In the rows, zero is written as 128.
One turn or mirror swaps these rows in pairs. Which row does each one swap with?
K_726: [127 118 127 131 102 136  88 133 154 124 131 115 129 158 116 133 139 147
 138 172 143]
K_588: [145 106 123 122 134 143 138  80 108 107 114 124 120 155 124 140 127 121
 125 116 105]
K_467: [124 132 129 144  87 126  87 141 156 116 127 117 126 149 124 139 130 166
 143 150 142]
K_474: [ 82 160 152 126 121 128 123 159 108 150 110 117 139 143 155 120 126 127
 134 132 147]
K_220: [ 94 167 154 116 124 128 124 173 126 141 136 125 156 129 152 132 121 131
 131 118 154]
K_257: [153 144 128 106 119 108 136 120 132 150 153 136 132 124 136 124 145 105
 118 117  76]
K_959: [152 154 149 107 133 129 134 121 119 146 155 147 127 110 158 126 140 101
 135 107  93]
K_6: [139  99 130 136 144 146 143  98 106 107 124 128 109 130 120 129 113 131
 129 113 102]
K_270: [148  99 137 111 143 152 136 104 120 112 118 118 117 130 112 132 116 117
 109 121 102]
K_288: [136 141 132 142 120  93 128 125 134 117 149 157 153 163 114 129 148 156
 144 144 152]
K_803: [140 150 129 121 139 105 126 111 117 156 152 134 138 114 154 123 135  90
 130 126  92]
K_674: [144 138 131 138  95  94 110 129 141 111 129 148 133 150 134 136 164 160
 144 141 154]
K_368: [149 143 131 124 123 109 136 110 141 151 154 149 133 122 157 126 146  92
 117 124  88]
K_817: [ 87 138 167 119 122 122 140 139 137 121 109 138 144 147 149  94 111 105
 148 118 134]
K_322: [120 121 123 138  96 136  98 136 158 120 119 118 115 150 117 133 140 140
 163 155 159]
K_723: [153 140 126 134 124 109 141 121 131 151 162 148 125 116 154 117 141 108
 132 116  86]
K_166: [131 101 118 120 153 130 141 101 118 108 123 120 118 134 107 148 111 132
 112 116 106]
K_558: [ 88 168 158 115 124 112 127 155 127 167 125 126 133 137 158 127 129 129
 120 127 145]
K_167: [ 83 128 157 117 126 102 134 131 138 130 102 144 142 130 148  97 105 107
 141 113 142]
K_764: [113 117 134 120  88 139  97 115 156 138 126 107 113 153 117 140 135 141
 146 164 149]
K_660: [136  98 134 125 134 141 145 105 113  96 112 126 114 119 113 137 120 127
 138 116  99]
K_963: [146 104 120 131 127 146 114  92 122 103 118 134 113 120 106 128 111 129
 119 111 105]
K_381: [115 135 111 124 110 137  91 128 166 140 124 109 124 159 127 131 130 155
 140 164 138]
K_717: [132 103 125 127 143 133 132  93 108 117 111 124 104 140 119 133 103 121
 116 101 104]
K_602: [158 138 117 125 125  98 140 138 130 145 156 148 124 123 156 125 144 104
 121 120  92]
K_730: [125 118 128 137  99 145  95 132 161 136 127 134 114 154 116 133 126 164
 149 156 149]
K_200: [144 101 116 144 128 143 143  92 131 105 115 127 105 141 119 144 113 132
 117 119 103]
K_751: [132 101 134 117 141 140 135  92 111 102 121 140 113 129 111 142 112 131
 116 114 103]
K_239: [ 79 168 162 115 114 121 118 157 114 144 121 115 140 143 134 118 133 126
 124 109 136]
K_686: [ 89 171 146 120 121 112 123 168 115 139 130 114 137 141 142 134 132 127
 140 107 156]
K_922: [ 84 114 159 138 119 119 147 137 144 127 111 145 141 146 132  96 117 111
 144 110 147]
K_697: [ 95 161 160 114 115 125 112 152 131 169 129 114 151 149 145 125 121 119
 139 106 146]
K_420: [138 138 139 134 106 141  92 121 151 132 114 118 120 166  99 134 127 156
 142 153 156]
K_527: [ 87 161 159 117 122 127 122 167 115 136 119 118 134 143 150 126 123 121
 120 122 150]
K_22: [146 136 119 118 117 103 133 132 143 109 141 150 149 157 119 141 140 172
 142 152 142]
K_870: [ 84 151 162 110 129 131 122 152 107 160 122 116 138 127 143 143 114 144
 148 127 139]
K_810: [139 142 123 155  88 138  96 132 164 134 117 113 118 163 135 132 140 154
 124 145 144]
K_927: [138 149 134 121 131 114 149 129 128 157 153 153 137 101 154 134 131 106
 130 120  92]
K_761: [146 138 116 132 113  98 110 104 138 102 134 150 156 156 125 127 142 157
 142 146 150]
K_291: [ 94 157 164 129 114 119 123 161 123 155 125 105 142 146 154 118 127 129
 130 101 148]
K_460: [149 103 125 124 133 139 121  89 128 108 126 120  94 149 126 138 115 123
 132 114  99]
K_376: [136 106 114 117 136 138 137  82 118 108 111 132 105 143 114 134 119 135
 126 110 104]
K_75: [151 145 139 115 139 112 135 119 142 147 155 147 136 103 162 122 137 100
 128 119  98]
K_833: [150 139 140 122 124 116 138 117 134 145 158 154 137 109 150 135 131  93
 119 106  93]
K_452: [144  94 126 120 138 134 145  88 108 110 122 138 106 137 112 137 126 136
 117 117 114]
K_121: [145 138 120 127 111 103 108 123 140 104 145 157 146 173 123 125 133 163
 144 147 140]
K_469: [100 174 160 111 112 128 117 150 118 146 138 115 135 138 141 133 131 127
 107 110 159]
K_852: [ 83 113 165 122 126 106 138 145 126 127  99 127 132 138 156 119 124 118
 145 115 153]
K_35: [ 89 178 151 110 126 142 116 151 131 141 117 111 146 129 136 121 124 146
 122 116 142]
K_567: [147 132 145 120 124 105 148 117 142 147 160 141 130 110 156 121 142  97
 123 110  94]
K_296: [ 86 128 154 120 118 119 162 142 152 130  98 133 137 145 148 101 114 112
 136 111 135]
K_541: [148 150 124 123 120 120 143 121 149 151 145 146 137 103 142 121 151  95
 121 122  89]
K_882: [134 124 136 137  96 136  97 131 139 135 122 122 117 155 110 134 138 168
 152 162 153]
K_62: [145 103 127 129 137 131 138  83 115 114 121 140 105 138 110 146 117 117
 123 123 104]
K_950: [112 131 120 140  94 129 108 122 157 125 109 117 112 168 113 138 134 153
 148 157 140]
K_254: [151 139 149 110 127 105 128 129 143 145 157 155 121 105 151 126 124 105
 124 114  89]
K_46: [118 126 126 130  82 132  96 130 151 120 127 119 125 159 122 144 142 158
 153 162 140]
K_427: [ 89 175 163 131 126 128 134 146 120 151 132 110 145 151 150 125 130 133
 133 112 144]
K_258: [119 118 132 135  90 144 102 116 159 116 118 114 126 153 116 142 137 169
 135 147 148]
K_855: [163 147 134 125 122 116 126 110 135 151 157 146 139 104 149 123 145 107
 137 130  95]

K_922 is swapped with K_288
K_254 is swapped with K_588
K_717 is swapped with K_855
K_322 is swapped with K_686
K_882 is swapped with K_291
K_963 is swapped with K_803
K_674 is swapped with K_852

One turn or mirror swaps these rows in pairs. Which row does each one swap with?
K_282: [138 121 106 115  95 164 114 182 159 123 113 122 127 141 103 128 133 154
 155]
K_437: [141 144 137 135  98 121 127 164 162 121 134 119 140 130 133 170  98 106
 110]
K_930: [146 162 167 107  96  92 109 113 144  80  90  96 125 133 121 125 129 126
 128]
K_155: [163 163 147 133  83 149 113 152 140 104  73 110 106  89  87 110 117 148
 152]
K_828: [146 147 151 106 151 117 101 160 159 120  73 115  96 146  67 140 109 138
 134]
K_424: [148 154 178 119 109 106 105 114 144  62  87 110 129 127 104 135 101 137
 124]
K_78: [165 132 148 127 112 126 143 146 153 105 120 139 122 126  85 170  83  94
 149]
K_589: [128 136 142 133 153 121  92 155 162 109  62 128 128 118  77 123  93 155
 132]
K_284: [121 147 160 109 129  97  91 124 148  79  79 118 133 131  95 141  94 143
 123]
K_350: [151 157 171 109  89  98 117 112 144  81  89  97 127 126 118 125 129 134
 132]
K_499: [139 154 136 144 100 126 118 152 166 121 134 132 144 122 139 166 100 106
 116]
K_997: [141 159 152 129 112 114 122 164 168 135 106 116  98 126 121 169 104 105
 103]
K_931: [163 130 132 142 124 120 176 165 170 128 107 140 107 129  93 135 100 118
 143]
K_383: [153 134 145 109 139 127 106 138 157  99  67 112 116 151  56 131 123 144
 151]
K_495: [138 146 125 123  78 136 129 152 154 113  95  99 113 130 126 102 159 139
 132]
K_485: [165 132 148 126 115 134 126 157 147 104 116 128 126 132  90 176  72 103
 141]
K_990: [126 141 133 132 147 119  87 153 154 109  68 129 129 113  81 124  99 163
 129]
K_845: [158 132 147 123 114 139 126 162 153  94 120 133 127 131  86 181  70 113
 143]
K_249: [159 131 148 148 112 131 158 153 169 119 124 134 110 122  93 144  94  99
 153]
K_672: [129 132 121 155 129 127 134 157 170 144  71 132 127 123  86 102 117 147
 140]
K_991: [141 154 139 122  76 127 125 130 162 100  98  93 118 135 130 106 155 143
 136]
K_285: [143 111 113 128 108 167 107 182 158 116 110 138 133 132  89 155 115 144
 151]
K_410: [157 129 151 134  95 137  99 116 157  87 101 121 144 128  94 101 120 135
 173]
K_226: [135 156 155 124 105 106 123 155 161 135 105 118 107 123 132 162 104 102
 104]
K_319: [128 117 137 149  91 135 129 155 166 104 132 125 160 128 129 146  96 118
 126]
K_316: [153 154 164 116  79 110 117 113 145  79  96  96 128 129 117 110 138 133
 133]
K_370: [144 162 146 125 120 108 125 170 159 133  86 115  87 131 112 159 117 110
 103]
K_140: [139 154 140 120  74 121 129 126 155  99  94  91 124 136 135 111 147 139
 135]
K_747: [140 159 162 111  93 113 123 103 151  85  94  89 132 126 105 121 131 118
 128]
K_493: [141 164 149 135 110 110 116 163 167 129 108 116 113 115 122 168  99  97
 109]
K_126: [130 117 106 110 107 147 145 167 135  88 101 124 145 129 103 135 108 175
 138]
K_849: [128 120 124 144 141 131 128 166 168 138  80 141 130 115  98 102 110 146
 140]
K_859: [136 128 117 152 134 132 141 155 169 134  72 134 121 123  88 102 114 154
 147]
K_415: [149 149 135 116  76 118 129 126 159  91 103  96 127 130 125 106 153 134
 140]
K_557: [137 138 121 100 112 143 140 167 115  94  77 124 117 108  82 149 104 166
 131]
K_3: [111 118 111 128  93 134 123 159 154  94 124 129 164 139 125 150  95 146
 135]
K_221: [143 139 149 146 100 114 125 164 164 125 121 125 132 127 129 166  93  99
 116]
K_995: [146 127 152 134  99 137  99 122 166  83  95 120 141 125  86 104 116 139
 175]
K_957: [134 115 103 109 114 154 145 175 139  85  99 127 136 130  97 142 110 165
 138]
K_698: [153 153 122 105 109 147 145 168 120 104  76 128  97 108  85 148 112 164
 128]
K_382: [145 154 166 117  97 106 101 110 152  84  99  96 136 127 115 111 139 135
 126]
K_864: [141 160 167 111 110  95 101 110 157  81  84  96 127 134 107 133 115 132
 120]
K_203: [146 149 131 102 113 150 138 171 121  98  67 115  98 105  83 135 117 165
 135]
K_814: [166 168 158 142  85 146 117 134 145  87  89 106 111 106  89 121 120 132
 170]
K_593: [130 139 144 140  92 120 125 160 166 129 129 119 148 125 142 155  98 104
 120]
K_640: [127 128 122 151 137 120 122 159 163 137  70 140 139 120  91 111 107 156
 143]
K_313: [126 115  97 108 118 146 147 167 139  92  99 122 140 135  94 143 103 166
 133]
K_163: [137 128 117 150 139 129 138 174 168 144  78 137 121 122  99 109 110 147
 149]
K_434: [154 150 125 102 115 146 140 172 121  90  67 115 111 120  88 141 105 169
 132]
K_571: [146 147 124 111 113 151 140 169 122 105  73 124  95 106  80 145 103 161
 129]
K_463: [125 136 144 129 153 112  98 157 158 112  68 127 134 116  81 129  85 160
 127]
K_21: [126 128 125 130  85 133 125 158 166 110 135 120 153 130 140 158 102 121
 118]
K_775: [160 147 148 142  79 140 103 125 152  90  93 115 140 117  87 113 118 125
 179]
K_332: [127 140 135 136  86 121 122 163 162 124 130 118 147 128 139 155 101 102
 118]

K_672 is swapped with K_698
K_775 is swapped with K_78
K_284 is swapped with K_3
K_370 is swapped with K_495
K_21 is swapped with K_864
K_997 is swapped with K_991

One turn or mirror swaps these rows in pairs. Which row does each one swap with?
K_525: [131 126 147  97 115 179 112 124 140 105 173 119 107 159 157 113 161]
K_93: [127 117 105  82 120 176 137 100 142 136 140 156 138 160 137 122 110]
K_677: [ 76 143 145 109 125 135 131 124 146 137 127 124 135 151 139 145 103]
K_482: [123 122 123 105 175 133 136 159 118 134 128 148 123 146 137 136 137]
K_127: [116 139  91  96 148 142 131 103 101 116 125 113 107 146 139 110 154]
K_430: [112 129 138  86  91 151 128 134  98  93 168 129 125 134 111 122 149]
K_658: [121 119 150 109 109 117 114 102 158 106 177 132 140 131 168 113 131]
K_926: [138 144 116 134 120 153 119 135 113 145  96 133 141 137 159 150 154]
K_847: [140  95 123 131 128 142 123  98 122  95 152 148 120 126 147  87 142]
K_722: [141 142 137 120  69 142 124 144 122 117 128 135 151 129 148 116 155]
K_583: [125 139 168 118 121 141 126  93 130 119 128 141 100 141 151  83 151]
K_43: [139 126 135 111 126 174 134 142 103  97 166 145 118 146 170  98 137]
K_572: [131 122 144 115 111 174 121 117 146 110 153 138  89 147 183 114 149]
K_876: [129 106 148 107 111 132 143  96 127 114 146 141 148 138 191 159 141]
K_134: [118 113 104  99 165 167 113 101 149 123 138 144 110 147 146 137 129]
K_374: [107 143 136  92 118 112 141 129 134 130 120 150 118 148  95 141 123]
K_744: [133 122 112 109  99 116 119  85 121  99 154 158 143 118 148 143 157]
K_625: [117 138 123 104  98 125 134 138 136 125 141 142 120 141 137 189 141]
K_743: [123 140 176 126 163 169 136 122 127 119 151 127 124 140 138 147 137]
K_866: [117 127 141 107 108 126 118  70 111 136 144 142 151 137 172 145 129]
K_44: [161 127 127 136 138 115 134 110 124  96 133 146 136 120 134 127 113]
K_811: [114 144 144 122  72 164 137 101 142 116 136 138 139 139 143  94 145]
K_578: [134 134 133 153 141 120 130 122 153 151 128 130 127 136 168 134 147]
K_985: [119 118  88 104  90 123 120 144 134 132 142 129 113 140 139 100 142]
K_918: [116 141 148 119 153 179 138 145 120 134 153 139 126 138 108 145 133]
K_130: [119 109 164 117 139 120 138  86 156 115 134 130 158 146 148 131 143]
K_223: [126 121 144 118 100 149 121 107 113 114 130 131 108 137  99  85 146]
K_102: [152 123 134 121 106 134 107 127  91 115 133 143 126 118 142 103 172]
K_727: [128 149 130 120 127 146 121 141  92 131 138 130 138 139 130 180 140]
K_357: [ 99 132 159 123 157 110 156 117 124 124 131 139 126 149 118 130 133]
K_416: [115 143 107  95 124 158 120 108 166 146 144 119 134 153 117 147 155]
K_304: [100 138 139 106 148 151 128 161 138 139 121 118 127 156 169 130 124]
K_131: [129 101 105  80 103 185 124 114 135 129 129 128 121 153 143 148 128]
K_364: [110 133 161 112 107 145 125 129  86 104 176 135 128 118 139 113 152]
K_64: [122 116 112 105 113 137 131 160 114 108 129 149 130 142 182 103 122]
K_816: [110 101 118  79 105 148 118 100 145 117 129 117 137 156 106 112 144]
K_441: [107 120  99 117 154 122 131 108 115 133 127 131 131 139 112 160 149]
K_543: [126 139 149 104 116 126 125 138 139 117 166 129 141 148 129 185 144]

K_93 is swapped with K_866
K_134 is swapped with K_744
K_304 is swapped with K_722
K_918 is swapped with K_364

